In the data rows, the value 128 means zero.
Here are some numbered points:
151/127/129/116/128/152/130/136/113/128/128/128/127/130/128/128 0
147/129/128/120/126/145/131/132/118/130/127/129/129/128/126/126 1
125/129/125/137/131/130/125/126/142/130/126/128/139/127/127/130 2
99/130/127/155/127/108/124/121/166/127/131/127/148/130/126/127 3
95/129/127/162/130/108/128/117/175/127/134/123/150/128/129/125 4
106/130/129/152/131/117/125/124/161/126/131/128/145/129/128/127 5
142/130/129/128/131/147/128/131/133/128/128/128/140/127/127/127 6
171/129/129/110/128/170/130/140/106/130/126/131/134/126/128/131 7
171/127/131/109/125/171/132/139/101/131/127/130/134/125/126/133 8
149/127/130/123/128/147/131/133/122/128/125/130/135/125/123/127 9
116/129/128/139/130/121/129/124/147/130/130/125/135/122/123/130 10
101/127/131/148/133/108/129/117/155/128/131/120/139/121/123/128 11
98/127/128/151/132/102/125/121/152/120/132/119/132/124/127/126 12
111/125/128/142/132/111/125/126/141/121/131/120/130/128/131/126 13
130/124/130/124/133/129/128/129/121/123/126/126/120/128/128/129 14
141/124/133/112/128/139/129/135/107/127/125/129/119/128/129/131 15
145/124/129/110/126/136/130/133/102/132/124/128/116/127/129/132 16
132/126/129/118/124/126/131/128/112/128/122/130/118/127/129/133 17
119/128/128/130/124/113/130/126/129/126/124/128/120/127/129/131 18
107/125/126/136/128/106/125/124/138/125/130/126/125/130/132/127 19
126/130/127/123/125/127/126/127/124/129/126/129/124/131/130/127 20
170/128/125/100/123/163/125/143/91/131/127/133/120/130/132/127 21
178/127/126/94/123/169/125/140/86/133/124/132/120/129/129/129 22
156/133/122/110/121/153/127/135/107/134/123/131/126/126/126/127 23
121/129/126/130/126/125/123/125/135/134/128/129/128/124/127/124 24
99/130/125/149/127/103/125/117/156/128/130/124/133/127/129/125 25
96/127/126/150/130/99/124/119/154/124/130/125/132/130/129/125 26
115/127/129/135/131/116/126/127/140/122/128/125/130/129/130/127 27
140/126/128/121/127/135/129/131/117/125/125/128/123/129/131/129 28
141/123/130/118/129/138/128/135/114/125/123/125/121/131/134/130 29
123/123/129/129/129/122/130/129/125/123/127/127/120/131/131/130 30
103/118/130/140/132/103/124/123/137/113/128/125/123/139/142/123 31
98/117/132/138/135/94/123/122/144/112/132/126/121/151/153/121 32
106/116/127/132/131/105/124/129/130/115/125/131/120/149/147/123 33
122/124/127/122/118/116/130/128/114/129/116/141/112/142/137/132 34
138/131/124/110/104/132/143/127/99/158/103/153/112/128/112/144 35
140/144/114/106/88/135/145/122/99/177/98/162/110/111/90/149 36
131/154/110/117/102/123/123/121/109/170/120/146/112/104/94/131 37
117/155/105/128/135/118/92/125/123/142/155/123/118/116/120/101 38
111/148/109/137/159/109/68/130/136/109/183/102/123/132/152/79 39
114/139/119/137/174/113/75/135/137/91/185/96/131/146/167/81 40
124/128/135/132/158/125/111/133/132/101/157/110/128/137/152/110 41
135/122/150/124/129/135/167/126/123/136/117/137/131/122/116/155 42
139/117/160/120/101/141/204/121/119/158/79/154/129/111/93/189 43
138/112/168/122/111/143/202/125/122/150/86/151/132/115/102/185 44
134/114/160/132/142/135/166/129/136/118/120/129/136/133/131/152 45
124/119/152/137/170/128/128/133/141/93/157/103/137/140/153/120 46
124/134/141/136/172/128/108/134/145/97/169/98/136/132/147/109 47
127/148/129/136/147/129/112/127/137/128/159/110/136/111/120/114 48
135/161/124/129/124/137/126/120/127/158/143/126/132/91/91/130 49
138/160/117/125/120/142/126/122/124/162/136/135/131/95/93/132 50
139/152/122/123/129/140/121/128/123/147/139/131/136/114/115/127 51
134/137/126/128/139/138/119/134/135/130/144/128/137/137/138/117 52
128/128/131/132/145/129/117/134/136/121/140/133/137/153/156/116 53
126/121/135/136/136/125/127/131/140/121/133/139/133/157/153/126 54
127/112/140/129/92/127/176/124/131/159/79/174/130/150/122/169 55
125/85/152/124/73/127/210/126/122/157/41/191/123/164/129/194 56
125/52/165/124/121/122/178/140/121/90/73/152/123/208/195/162 57
113/47/161/131/185/105/118/155/128/16/135/94/115/224/247/106 58
104/66/150/132/229/89/63/155/129/0/196/39/111/194/245/58 59
100/116/127/125/187/86/71/127/115/37/192/21/97/84/135/78 60
112/204/98/105/79/100/141/79/87/188/128/55/84/0/0/151 61
134/239/84/90/32/123/172/62/68/255/99/70/85/0/0/184 62
148/202/96/96/110/136/116/93/80/162/155/30/97/0/0/130 63
154/139/123/114/200/144/59/136/108/36/214/0/123/37/99/67 64
145/71/153/137/243/144/51/157/145/0/220/0/147/140/212/49 65
132/35/172/154/214/147/108/156/171/0/162/38/169/183/230/92 66
127/29/182/167/138/148/194/138/188/38/73/102/181/173/175/166 67
134/36/176/161/64/157/254/119/186/119/0/166/183/138/108/226 68
150/55/160/152/29/172/255/115/170/155/0/183/183/118/79/238 69
164/78/136/139/54/180/201/125/155/145/28/164/178/121/93/188 70
166/79/117/139/112/177/110/146/156/83/100/121/173/164/166/115 71
156/72/101/143/163/165/39/161/156/25/154/89/166/209/239/53 72
137/84/84/147/159/146/20/156/159/37/157/94/159/205/231/42 73
115/106/72/144/105/126/53/131/155/101/120/118/144/156/164/74 74
114/135/61/134/43/116/95/113/138/172/72/153/130/100/85/120 75
113/159/51/121/5/115/120/99/116/224/48/167/112/45/21/149 76
126/176/42/105/9/119/105/94/93/229/62/153/99/16/0/138 77
134/190/39/94/25/125/93/99/78/224/83/136/92/0/0/125 78
141/190/43/93/40/130/86/102/73/211/104/123/91/2/1/116 79
135/163/61/105/76/125/72/115/92/165/126/114/101/55/60/97 80
120/130/82/122/107/116/72/127/119/121/128/118/119/123/132/92 81
112/92/104/141/125/111/86/137/142/89/117/131/131/186/190/95 82
113/30/136/151/182/116/67/169/160/3/142/132/146/255/255/69 83
146/0/157/139/208/144/70/201/150/0/134/152/151/255/255/62 84
175/14/151/112/124/172/145/181/111/66/61/213/141/255/255/132 85
162/78/134/106/29/165/217/138/103/202/0/255/132/227/160/211 86
131/138/104/118/0/135/229/102/113/255/0/255/124/121/48/225 87
99/184/82/133/20/97/162/88/131/255/55/218/118/83/29/179 88
69/184/72/153/133/68/42/113/158/163/179/137/118/129/130/67 89
52/161/75/169/241/48/0/142/173/43/255/72/123/218/255/0 90
78/149/86/146/253/66/0/155/148/27/255/72/108/239/255/0 91
138/172/98/97/157/120/59/142/79/139/192/134/92/154/159/76 92
200/205/110/47/37/175/201/115/16/255/73/205/72/32/0/201 93
198/211/129/48/3/176/255/97/16/255/30/226/76/0/0/253 94
128/164/154/106/88/120/217/107/95/217/92/179/101/79/51/200 95
43/99/178/179/212/49/126/133/191/60/178/122/130/232/240/108 96
24/86/184/201/220/36/128/134/223/50/179/137/148/255/255/106 97
70/142/161/165/122/77/188/110/177/186/111/198/136/175/139/173 98
136/217/128/118/81/137/187/103/111/255/116/209/120/68/27/185 99
183/235/128/89/171/173/105/128/76/197/218/126/116/64/70/110 100
189/217/146/93/255/178/51/155/79/103/255/59/116/100/147/52 101
157/205/154/111/255/150/65/145/107/98/255/60/125/101/147/63 102
113/187/167/143/226/118/116/124/144/119/238/80/135/97/123/104 103
90/169/189/155/177/99/186/109/170/155/175/123/142/88/86/166 104
95/147/203/157/145/106/240/106/166/173/120/153/144/101/79/207 105
124/125/212/138/141/132/253/119/143/162/103/165/142/127/103/216 106
153/108/209/121/165/155/228/139/123/132/120/156/140/163/147/191 107
162/109/200/114/185/165/188/150/115/102/146/138/138/184/182/158 108
150/123/178/124/195/148/145/149/126/96/171/125/137/179/188/126 109
126/146/153/131/167/130/135/130/137/130/167/132/135/146/148/128 110
108/168/132/139/118/114/157/109/140/185/133/156/133/103/87/154 111
110/171/127/135/86/114/174/105/135/217/103/174/126/85/56/172 112
122/157/127/127/95/122/165/115/124/194/106/168/120/107/82/160 113
134/137/128/116/128/130/132/132/111/146/132/148/119/144/133/132 114
141/124/124/113/153/133/97/145/109/106/155/129/118/177/180/100 115
131/125/118/120/158/124/83/143/115/100/160/125/115/176/185/89 116
116/134/110/128/144/110/78/135/126/110/157/125/117/159/168/89 117
106/145/99/136/125/100/79/127/127/135/145/130/118/139/140/94 118
106/154/91/132/101/102/97/117/126/159/126/143/114/118/110/110 119
119/149/96/119/79/118/121/115/114/177/100/156/114/102/88/133 120
133/132/109/114/72/127/148/121/107/174/77/162/111/112/89/155 121
138/101/126/113/102/132/144/132/108/126/91/146/117/148/140/141 122
Which point above is nearest to each new point by angle, seen from the average point of the numbered points? Its number follows each.
113/116/119/119/136/104/104/125/112/95/138/92/103/107/126/108 60
150/143/128/115/121/151/144/116/109/122/130/64/126/12/35/141 63
86/87/149/154/131/88/154/123/157/92/104/119/129/152/151/143 31
131/154/121/116/97/128/150/113/110/168/112/130/117/68/61/149 62
133/147/147/123/148/132/149/120/124/130/145/93/127/67/76/146 63
132/121/109/129/95/138/123/125/132/138/99/133/135/112/109/129 75
102/133/94/140/139/96/62/122/140/96/157/86/120/114/138/78 39
126/118/159/130/168/128/145/132/133/93/153/95/132/113/127/132 46
125/130/124/130/150/125/102/131/133/110/155/110/128/132/143/106 40
118/134/118/129/132/115/113/123/127/122/139/110/117/108/120/116 60
119/133/94/134/114/120/87/125/135/134/127/131/129/128/128/102 81
129/121/122/132/121/127/130/130/134/132/117/148/132/154/143/129 85
127/127/125/141/129/134/123/128/147/120/134/114/146/120/125/123 2
126/138/116/125/125/124/113/129/124/134/133/134/122/131/131/118 118
120/86/131/108/94/108/162/127/98/114/75/131/95/133/125/158 122
125/134/118/125/121/123/119/127/124/138/126/138/121/130/128/122 119
132/135/126/127/124/135/129/127/128/140/125/133/132/121/119/129 50
176/138/129/70/86/155/168/141/47/191/88/190/87/142/117/166 35
138/78/145/146/162/149/121/141/159/47/137/78/161/145/167/114 66
134/129/122/117/124/129/127/131/113/139/122/139/120/137/136/129 114
131/155/127/134/116/136/135/123/131/166/131/155/131/123/110/138 99
123/116/156/132/178/122/123/138/135/78/159/89/130/141/159/115 46
123/130/139/126/106/122/165/106/120/130/107/83/121/24/41/159 61
146/96/124/123/109/146/130/136/126/111/100/128/135/144/144/132 71
117/146/53/131/89/119/42/124/129/148/128/142/124/141/135/72 81
135/112/121/119/71/131/165/121/119/164/62/169/124/131/108/165 87
116/142/113/128/129/116/104/125/128/126/141/118/123/119/126/111 38
128/124/127/130/120/130/132/130/128/132/119/144/125/145/137/131 86
106/89/148/144/157/106/126/132/148/68/133/105/130/164/179/119 58
147/121/69/134/97/152/60/141/144/127/113/150/153/169/164/83 74
145/143/117/124/127/149/118/129/125/136/141/122/136/110/110/121 51
111/103/127/116/127/99/123/127/109/91/121/100/98/119/134/120 30
119/90/126/109/87/108/158/125/96/127/70/142/96/134/121/155 122
134/133/124/130/127/133/122/130/133/135/131/138/133/134/131/127 52
83/161/102/157/148/91/71/121/165/137/177/131/133/149/151/84 89
168/135/126/84/75/153/171/137/64/196/76/199/99/148/114/171 35
148/103/138/133/174/152/103/137/141/49/161/51/151/103/140/99 65
133/114/150/133/140/134/153/132/134/115/124/128/135/136/139/142 45
118/146/149/121/160/114/138/119/116/116/161/83/111/64/88/135 63
109/123/126/135/125/110/127/123/134/125/123/128/126/131/131/127 19
125/107/153/137/140/129/152/128/142/104/121/120/134/134/139/143 67
143/122/152/127/147/148/148/136/130/121/135/132/141/147/147/137 108
154/124/132/122/154/155/115/127/124/82/154/51/139/52/87/114 64
127/132/123/122/131/122/119/129/115/129/133/126/116/127/129/123 92
123/147/80/133/136/124/44/131/134/112/168/98/132/123/141/68 39
82/115/157/150/182/81/120/127/156/80/167/102/123/162/175/109 96
129/128/124/127/114/127/133/128/127/142/118/142/127/139/134/132 86
148/134/134/129/129/154/132/132/137/136/132/134/144/131/128/128 6
102/140/150/137/148/98/150/116/135/125/144/109/120/99/103/144 104
128/95/128/128/139/125/110/140/129/90/128/126/126/178/183/111 83
129/127/123/131/123/134/122/131/136/134/125/143/137/145/142/127 54
131/72/144/123/148/126/126/145/120/62/119/113/123/187/194/118 58
126/127/129/129/137/122/120/129/126/120/135/118/124/127/132/121 60
111/147/136/132/122/114/151/122/134/167/123/164/120/139/124/146 98
116/141/140/136/149/119/130/125/143/121/150/112/133/112/118/126 103
118/97/124/144/108/125/132/126/155/111/98/134/141/148/145/132 67
112/140/114/140/150/114/88/129/138/113/160/107/125/129/139/96 39
136/137/56/136/117/141/16/144/141/112/149/128/143/176/179/48 74
126/119/128/121/119/123/135/127/117/128/114/132/117/134/134/133 122
120/102/127/134/172/118/78/147/133/61/162/100/128/181/200/84 59
116/130/110/121/140/111/86/127/116/97/154/84/109/101/125/96 60
146/155/108/103/148/133/82/146/87/143/166/150/100/168/169/91 92
96/150/117/156/128/111/115/115/168/139/141/123/148/105/103/121 10
140/123/124/110/102/135/145/129/102/149/101/143/114/121/115/143 35
126/121/129/133/134/130/121/130/133/118/132/131/134/148/146/122 83
134/135/134/128/143/134/120/128/129/117/148/107/129/109/123/119 64
129/156/106/120/146/124/75/139/119/139/167/142/121/159/159/87 92
111/100/148/137/143/108/143/121/136/80/127/75/123/92/115/136 60
72/166/106/165/140/82/89/110/176/151/162/136/139/133/131/101 89
123/124/122/128/123/123/126/129/124/130/126/132/121/131/133/128 34
183/106/152/74/156/162/136/160/52/103/136/146/95/195/194/127 29
115/90/132/112/112/102/141/129/99/100/99/115/99/128/134/140 30
117/113/93/122/85/107/104/125/115/133/94/143/110/137/132/118 75
133/129/138/122/142/136/131/129/118/115/138/114/125/120/129/126 64
121/61/154/135/174/115/113/148/134/29/137/86/125/191/212/104 58
124/125/126/126/136/122/116/130/126/120/134/131/122/146/147/116 116
99/120/127/140/128/102/128/123/142/119/125/125/125/131/135/127 19
138/115/145/136/140/145/140/133/141/108/127/118/146/130/134/131 67
